In the rows, zero is written as 128.
The rows of A fall into a few groups, and each row is roughly a mix of its group's hidden directions.
A (172 x 10):
[[117 167  88 139 178 128 131 126 168 107]
 [ 91 156 168 104 167 151 133 126 158 150]
 [151  84 172 154 121 103 156 160 117 117]
 [115 137  96 127 178 162  93 136 167 123]
 [ 83 179 120 123 107 161  97 103 122 130]
 [102 108 155  84 147 101 113 172 155 115]
 [121  62 140 150 165 127 136 113 160 123]
 [115 138 136 173 153  70 143 151 138 103]
 [167  75 137 141 152 178 126 133 140 123]
 [127  63 138 135  97  96 149 152 107 125]
 [140 120 122 142 194 160 109 132 153  94]
 [121 151 103  97 152 116 131 187  95 108]
 [138 130 134 174 164 109 137 131  90 176]
 [138 209 118 106 117 132 120 124 107 129]
 [145 186 117 145 163 136  80 114 132 133]
 [104 133 115 114  68 108 159 109 165 116]
 [125 135 160 125 132 187 122 129 143 183]
 [101 121 133 146 164 125 120 109 180  80]
 [123 139 107 169  87  87 166 102 130 139]
 [162 156 142 130 201 140 124 121 141 128]
 [ 99 178 124 107 149 165 131  86 147 119]
 [111 150 146  97 172 180 140 148 124 152]
 [ 98 135 131 163 100 144  63 124 135 147]
 [112 108 147 132 138  95 103 191 157 139]
 [162 153 120 176  99 161  96 120 102 131]
 [109 163  92 126 195 135 122 123 142 114]
 [ 87 103 131 148  71 143  91 134 137 141]
 [127 110 137 117  64 108 140 159 132 170]
 [161 170 130 166 109 162  91 144 108 116]
 [159 101 145 104 118 133 132  66 120  93]
 [136 129 123 188 166 115 139 132  92 162]
 [105  65 145 124 127 103 134 116 166 156]
 [126  58 137 155 156 126 127 124 164 127]
 [119 118 127 192 183 116 136 114 123 136]
 [ 86 142 109  99  86 127 105 128 121 177]
 [137  61 132 138 108  90 154 149 114 125]
 [137 175  99 135 122 163 153  90  93 123]
 [169 128 130 133 119 102 104 140  86  74]
 [136 179 120 153 119 185 109 152 117 134]
 [ 92 100 117 168 180 147 102 135 128 113]
 [166 158 131  90  82  98 158 119 127 128]
 [146 117 159 153  94  76 166 136 108 121]
 [135 143 145  50 108 131 109 139 141 138]
 [ 98 120 107 160 113 100 169  85 157 130]
 [148 122 121  90  59 148 124 132 115 105]
 [145 107 126 101 106  90 142 159  80  95]
 [104 188 103 137 132 130 113  97  87 138]
 [110 147 149  93 151 181 127 145 130 172]
 [151 123 127  88  64 152 117 139 112 104]
 [123 168  91 152 164 117 121  99  86 139]
 [136  95 136  86 111 125 191 144 136 111]
 [155 152 114 168 103 141 132  78  90 123]
 [104 116 103 173 166 156  93 117 150 148]
 [140 118 134  82 159 168  86 135 135  96]
 [111 126 116 158  92  92 174  98 132 158]
 [128 177 125 139 158 139  73 101 148 115]
 [ 97 139 110 149  97  78 124 157 152 161]
 [139 115 169 103  96 136 114 101  71 124]
 [156  59 136 134 134 107 150 161 139 124]
 [112  87 106 133  81  99 155 123 144 165]
 [124  72 136 119  92 105 171 150 109 127]
 [112  56 118 150 135 113 165 124 118 139]
 [118  56 137 150 160 127 139 117 155 125]
 [113 120 160 112 125 187 131 145 126 177]
 [132 171  96  87 172 123 146 142 113 105]
 [122 150  95 141 192 150 141 112 151 104]
 [151 139 135  81 136 161 111 148 102  79]
 [115 147 139  97  53 135 124 149 127 122]
 [148 158 113 150 162 137 109 116 116  65]
 [114 158 143 123 167 178 127 121 156 169]
 [ 95 110 128 133 145 126 133  91 184  88]
 [107  59 141 120 116 127 175 129 138 125]
 [ 95 179  99 140 125 141 107 106  86 143]
 [114  87 141 116  91 141 139 147 124 188]
 [164 146 137 138 120 112 124 150  73 174]
 [ 79 143 158 101 157 161 123 133 152 160]
 [152 108 172 131 141 137 135 100  78  92]
 [108 170  80 110 141 153  97  98 148 137]
 [111  90 153  90  99 129 182 136 127 113]
 [130 131 134 176 158 100 146 125 100 180]
 [116 138  92 150 165 123 133 161 185 129]
 [123  87 149 114  86 145 138 152 114 178]
 [163 111  95 146 129 169 110 126  89  92]
 [159 107 129 129 172 183 138 101 122 103]
 [ 99 157 131  74 146  94 149 133 152 156]
 [152 162 145 156 135 167  77 104 138 114]
 [127 152 152 173 178  95 121 149 124 151]
 [110 132  87 142 169 147 109 149 180 138]
 [113 186 103 174 119 140 141 129 106 153]
 [115 107 146 116 145  95 105 190 161 132]
 [122 185 106 157 116 153 149  97  94 135]
 [177 117 110 145 107 104 116 135  88  84]
 [133 145 104 162 113 133 160  66 108 145]
 [111 162 107 152 128  72 142 155 165 126]
 [153  64 128 143 151 102 168 140 132 135]
 [159  70 121 136 131  91 165 152 120 129]
 [131 136 135 181 143  69 140 140 140 100]
 [135 169 120 136 182 138 122 119 126  75]
 [109  55 147 125 124 130 161 127 151 119]
 [101 175  99 144 107 122  96 110  84 137]
 [112 137  91 144 171 135 116 157 183 129]
 [105 121  86 161 170 143 113 140 171 144]
 [133 120 144 100 176 166  86 149 133 101]
 [137 119 134  94 138 138  90 193 121 105]
 [ 95 133 124  76 115  81 148 134 147 157]
 [110 172  86 144 166 112 129 130 169 114]
 [173 141 126 126 115  90 100 133  96  81]
 [106 114  89 167 176 146 123 135 163 142]
 [102 142 116  83 129  73 157 128 152 148]
 [117 130 131 186 188 106 133 118 132 139]
 [150  85 151 108  85 155 155 130 105 156]
 [107 105 129 179 114  95 143 103 145 172]
 [131 191 102 145 126 157 148 118  89 121]
 [118 118 129 122 121  70 144  93  81 104]
 [159 103 146  93 150 142 170 150 167 113]
 [129  83 150  92 141 108 102 169 159 118]
 [170 147 135 130  96  98 109 118 107  74]
 [168  98  98 157  99  99 128 132  96  98]
 [116 177 106 176 112 136 145 100 104 151]
 [120 201 108 144 124 141 131 135  88 121]
 [ 91  95 127 170 171 160 102 134 133 133]
 [ 91 137 121 173 150 137  83  91 117 143]
 [164 110 148  89 146 139 168 153 164 111]
 [128 140 100 156 118 142 164  68 124 157]
 [107 142 125 191 119  86 159 123 144 130]
 [140 102 122 184 109  78 123 117 102 141]
 [151 133 133 104 139 145  89 191 125 100]
 [145 127 116 138  76 117 157 128  84 169]
 [153 193 112 129 129 147 120 137  92  98]
 [111 146 166  71 111 105 123 137 166 143]
 [153 165 160 125  98 116 125 100 133  74]
 [139 126 130 120 113 148 149  48 123 120]
 [ 93 119 127  96 131 137 128 108 189  91]
 [122 176 123 132 166 152  95  91 158 121]
 [100 148 117 138  84  73 123 149 141 158]
 [135  89 128 180  79 114 114 105 137 116]
 [111 152 151 158 150  81 146 140 132 177]
 [113 126 204 145 132 145 121 119 137  96]
 [156  69 113 143 128  90 154 156 113 131]
 [128 143 149  55  99 120 123 137 140 155]
 [109 156  84  95 126 164  97 114 152 153]
 [150 123 133  96 140 143  95 188 115  95]
 [120  95 110 175 181 123 105 101 140 132]
 [153 118 144 116 166 173 131  93  99  93]
 [137 121 119 194 172 122 134 124  96 144]
 [130 116  78 118 152  85 131 152  96  97]
 [105  93 160 130 126  85  99 153 167 144]
 [150 140 120 158 105 131 141  62  95 120]
 [ 94 109 104 160 184 147  94 137 128 123]
 [112 126 125  83  91 147 122 130 169  82]
 [133 184 102 136 123 152 150  98  85 117]
 [137 171 130 129 187 129 105 125 124  84]
 [147 119 109  77  67 147 130 114 117 120]
 [141 197 122 129 104 130  83 136 117 136]
 [140  64 117 142 127  88 159 143 108 125]
 [174 112 156 157 151 124 153 111 115  82]
 [ 89 137 163 103 154 102 135 130 175 154]
 [121 138 146 155 160  97 145 135 110 191]
 [114  96 126 155 117 112 158  74 148 164]
 [133 138 142 108 134 191 123 123 183 137]
 [108  66 150 118 128 102 130 116 170 150]
 [149  96 140  95 114 188 106 110 109 143]
 [111 129 111 114  78 101 161  86 160 129]
 [153 145 130 101 138 145  91 183 113  93]
 [128 115 113 195 170 142 123 129 117  98]
 [122  79 120 123  83 133 130 149 114 179]
 [156 112 136 124 178 178 137 107 119  94]
 [160 112 171 132 126 129 136  95  79  94]
 [114 147 159  99 175 168 141 149 129 161]
 [142 193 110 141 128 155 126 144  88 108]
 [136 171 120 160 143 114  65 117 110 132]
 [111 166 100 141 187 127 117 114 147  97]]
Here is one row of each group, with its name. Which group are the others in?
[107 167 123  66 159 114 149 142 135 143]
(146)
[109 192 129 115 120 160  86 113 138 122]
(63)
[142 141 159 130 136 112 155  90  78  89]
(8)
[152 112 101 185 154 146 124 121  86 115]
(40)
[117 178 132 100 139 179 113 161 147 122]
(82)

[115 119 157  94 128 153 129 155 125 193]
(146)
[134 141 113  68 112 182 131 110 123 146]
(8)
[166 134 143 135 103 131 112  67 107  95]
(82)
[144 131 114 149 192 149 124 128 159  91]
(8)
[ 94  92 126 106 148 101 135 163 168 158]
(82)
[156 165 125 166 104 163  86 140 105 125]
(82)
[100 150 117 125  78  82 112 148 140 161]
(8)
[120 101 101 129 106 150 101 154 166 178]
(8)
[128  89 121  88 135  94 150 105  89  98]
(82)
[116 146 170 152 121 155 116  90 177 146]
(146)
[116 120 119  85  86 148 125 120 164  82]
(40)
[134  98 147 189 105 112 121 104 150 157]
(82)
[148  80 153 104 125 140 149 156 176 113]
(63)
[160 109 150  92 151 145 163 147 173 111]
(63)
